array([[139, 149, 125, 112, 130, 121, 132, 120, 142, 129, 131, 129, 115,
        112, 142],
       [136, 113, 143, 115, 127, 142, 139, 138, 114, 103, 119, 143, 131,
        120, 128],
       [129, 109, 138, 122, 119, 139, 126, 124, 114, 133, 120, 144, 129,
        118, 144],
       [122, 126, 129, 135, 136, 129, 136, 127, 139, 139, 129, 122, 115,
        135, 119],
       [126, 127, 126, 136, 137, 128, 128, 126, 140, 142, 130, 123, 115,
        135, 119],
       [123, 141, 117, 121, 134, 144, 124, 120, 136, 110, 137, 126, 130,
        143, 135],
       [121, 127, 123, 135, 135, 135, 128, 126, 139, 139, 128, 123, 114,
        134, 120],
       [138, 111, 142, 115, 126, 143, 138, 136, 115, 101, 117, 141, 132,
        124, 128],
       [134, 142, 111, 133, 114, 142, 119, 136, 115, 126, 137, 118, 116,
        114, 142],
       [113, 140, 112, 132, 116, 120, 122, 119, 123, 144, 131, 130, 131,
        131, 126],
       [115, 116, 130, 119, 129, 122, 139, 136, 140, 145, 137, 120, 134,
        111, 143],
       [137, 112, 144, 113, 128, 143, 137, 137, 115, 103, 117, 143, 129,
        123, 128]]) -> 137

array([[127, 126, 129, 126, 125, 128, 128, 130, 127, 126, 133, 129],
       [123, 140, 133, 130, 133, 137, 121, 113, 124, 133, 116, 120],
       [131, 129, 126, 124, 124, 128, 136, 132, 127, 130, 133, 126],
       [133, 127, 129, 137, 128, 120, 123, 129, 126, 124, 123, 136],
       [132, 128, 126, 136, 134, 123, 121, 120, 132, 131, 111, 134],
       [123, 144, 128, 115, 130, 142, 130, 120, 132, 136, 128, 113],
       [130, 133, 120, 108, 128, 140, 148, 123, 142, 148, 128, 117],
       [127, 124, 132, 133, 124, 122, 121, 136, 121, 114, 138, 133],
       [129, 121, 122, 123, 129, 132, 140, 126, 134, 140, 121, 129],
       [133, 126, 123, 122, 128, 128, 141, 125, 136, 140, 125, 127],
       [126, 133, 133, 115, 115, 133, 134, 141, 122, 120, 154, 122],
       [126, 124, 131, 137, 127, 122, 119, 131, 121, 121, 127, 134]]) -> 126

array([[109, 122, 130, 154, 128, 142, 104, 122, 134, 114],
       [138, 147, 126, 127, 117, 128, 114, 147, 137, 130],
       [150, 155, 127, 121, 110, 125, 108, 147, 137, 117],
       [134, 112, 137, 142, 155, 113, 149, 157, 114, 107],
       [125, 143, 144, 118, 117, 122, 128, 134, 110, 130],
       [132, 110, 123, 127, 147, 138, 146, 143, 144, 128],
       [128, 136, 129, 114, 134, 122, 132, 125, 145, 127],
       [149, 144, 125, 121, 115, 130, 113, 146, 134, 121]]) -> 149

array([[111, 116, 117, 132, 116, 116, 109, 113, 144, 140, 120, 119, 125],
       [112, 105, 105, 136, 111, 118, 103, 104, 155, 141, 117, 123, 118],
       [114, 121, 114, 127, 140, 131, 114, 117, 120, 112, 143, 138, 117],
       [108, 115, 115, 131, 115, 116, 107, 111, 143, 137, 120, 119, 124],
       [130, 116, 115, 144, 112, 148, 113, 128, 130, 118, 118, 140, 112],
       [124, 123, 123, 127, 123, 126, 124, 125, 126, 125, 124, 125, 124],
       [126, 113, 115, 135, 119, 136, 113, 118, 130, 116, 124, 133, 110],
       [128, 120, 124, 123, 121, 117, 131, 123, 126, 129, 118, 114, 125]]) -> 128

array([[130, 122, 131, 114, 129, 129, 125, 116, 131, 132, 127, 134],
       [126, 129, 126, 123, 134, 128, 126, 100, 130, 122, 126, 129],
       [130, 124, 120, 123, 127, 127, 132, 131, 128, 130, 131, 131],
       [127, 122, 128, 127, 132, 137, 126, 136, 130, 130, 128, 126],
       [126, 126, 131, 127, 130, 132, 118, 140, 131, 127, 125, 127],
       [126, 130, 135, 135, 119, 128, 119, 118, 125, 129, 127, 137],
       [133, 124, 136, 127, 123, 122, 131, 127, 128, 124, 130, 125],
       [123, 138, 130, 129, 137, 128, 132, 112, 120, 125, 128, 126]]) -> 123

array([[135, 127, 126, 129, 131, 130, 131, 130, 125],
       [133, 127, 126, 133, 129, 132, 132, 128, 127],
       [130, 125, 131, 126, 129, 129, 134, 127, 127],
       [127, 129, 127, 129, 131, 128, 126, 127, 121],
       [131, 126, 128, 134, 127, 128, 128, 131, 126],
       [127, 125, 135, 147, 129, 123, 149, 126, 156]]) -> 127

array([[117, 125, 126, 121, 125, 127, 132, 130, 126, 129, 122, 121, 117,
        123, 126],
       [118, 119, 113, 130, 127, 129, 131, 127, 122, 129, 125, 119, 147,
        146, 122],
       [117, 121, 123, 134, 126, 125, 132, 126, 123, 129, 123, 133, 137,
        138, 123],
       [119, 120, 139, 126, 136, 134, 131, 124, 134, 123, 124, 128, 107,
        115, 127],
       [142, 150, 134, 136, 134, 132, 129, 135, 132, 136, 132, 123, 125,
        122, 127],
       [150, 140, 113, 123, 129, 128, 129, 129, 128, 120, 134, 139, 126,
        125, 126],
       [135, 137, 140, 130, 127, 125, 128, 128, 126, 127, 122, 133, 135,
        133, 143],
       [132, 125, 143, 127, 123, 130, 129, 129, 129, 138, 132, 116, 135,
        128, 126],
       [140, 147, 112, 131, 127, 129, 122, 129, 125, 122, 129, 138,  99,
        112, 133]]) -> 140

array([[128, 122, 135, 144, 132, 120, 114, 128, 113, 140, 121, 143, 112,
        137, 117, 133],
       [109, 117, 116, 156, 141, 140, 119, 153, 133, 111, 125, 133, 112,
        144, 117, 139],
       [122, 124, 125, 150, 151, 141, 121, 138, 120, 129, 115, 128, 112,
        132, 118, 128],
       [133, 128, 120, 126, 148, 141, 123, 136, 126, 123, 126, 132, 120,
        112, 130, 107],
       [132, 125, 119, 116, 119, 124, 128, 125, 127, 118, 134, 132, 131,
        115, 136, 115],
       [112, 130, 122, 128, 110, 132, 147, 133, 147, 109, 137, 110, 140,
        144, 134, 149],
       [122, 128, 130, 114, 111, 130, 143, 121, 128, 138, 127, 115, 117,
        137, 129, 130],
       [137, 140, 136, 110, 129, 128, 134, 123, 139, 130, 133, 120, 148,
        121, 132, 126]]) -> 137
---
Input:
[[119 140 125 139 138 152 126]
 [106 118 149 117 141 157 123]]
Output: 118

Input: [135 123 120 130 126 107 119]
Output: 120

Input: [128 125 112 153 132 124]
Output: 125

Input: [ 99 154 138 133 145]
Output: 138

Input:
[[136 136 129 148]
 [133 154 121 117]
 [133 120 152 112]]
Output: 120

Input:
[[156 152 147 138]
 [151 152 151 139]]
Output: 147

Input: [149 158 119 107 122]
Output: 122

Input: [137  99 129 125]
Output: 129

Input: [120 116 142 154]
Output: 142

Input: [143 152 134 131 108 118]
Output: 131
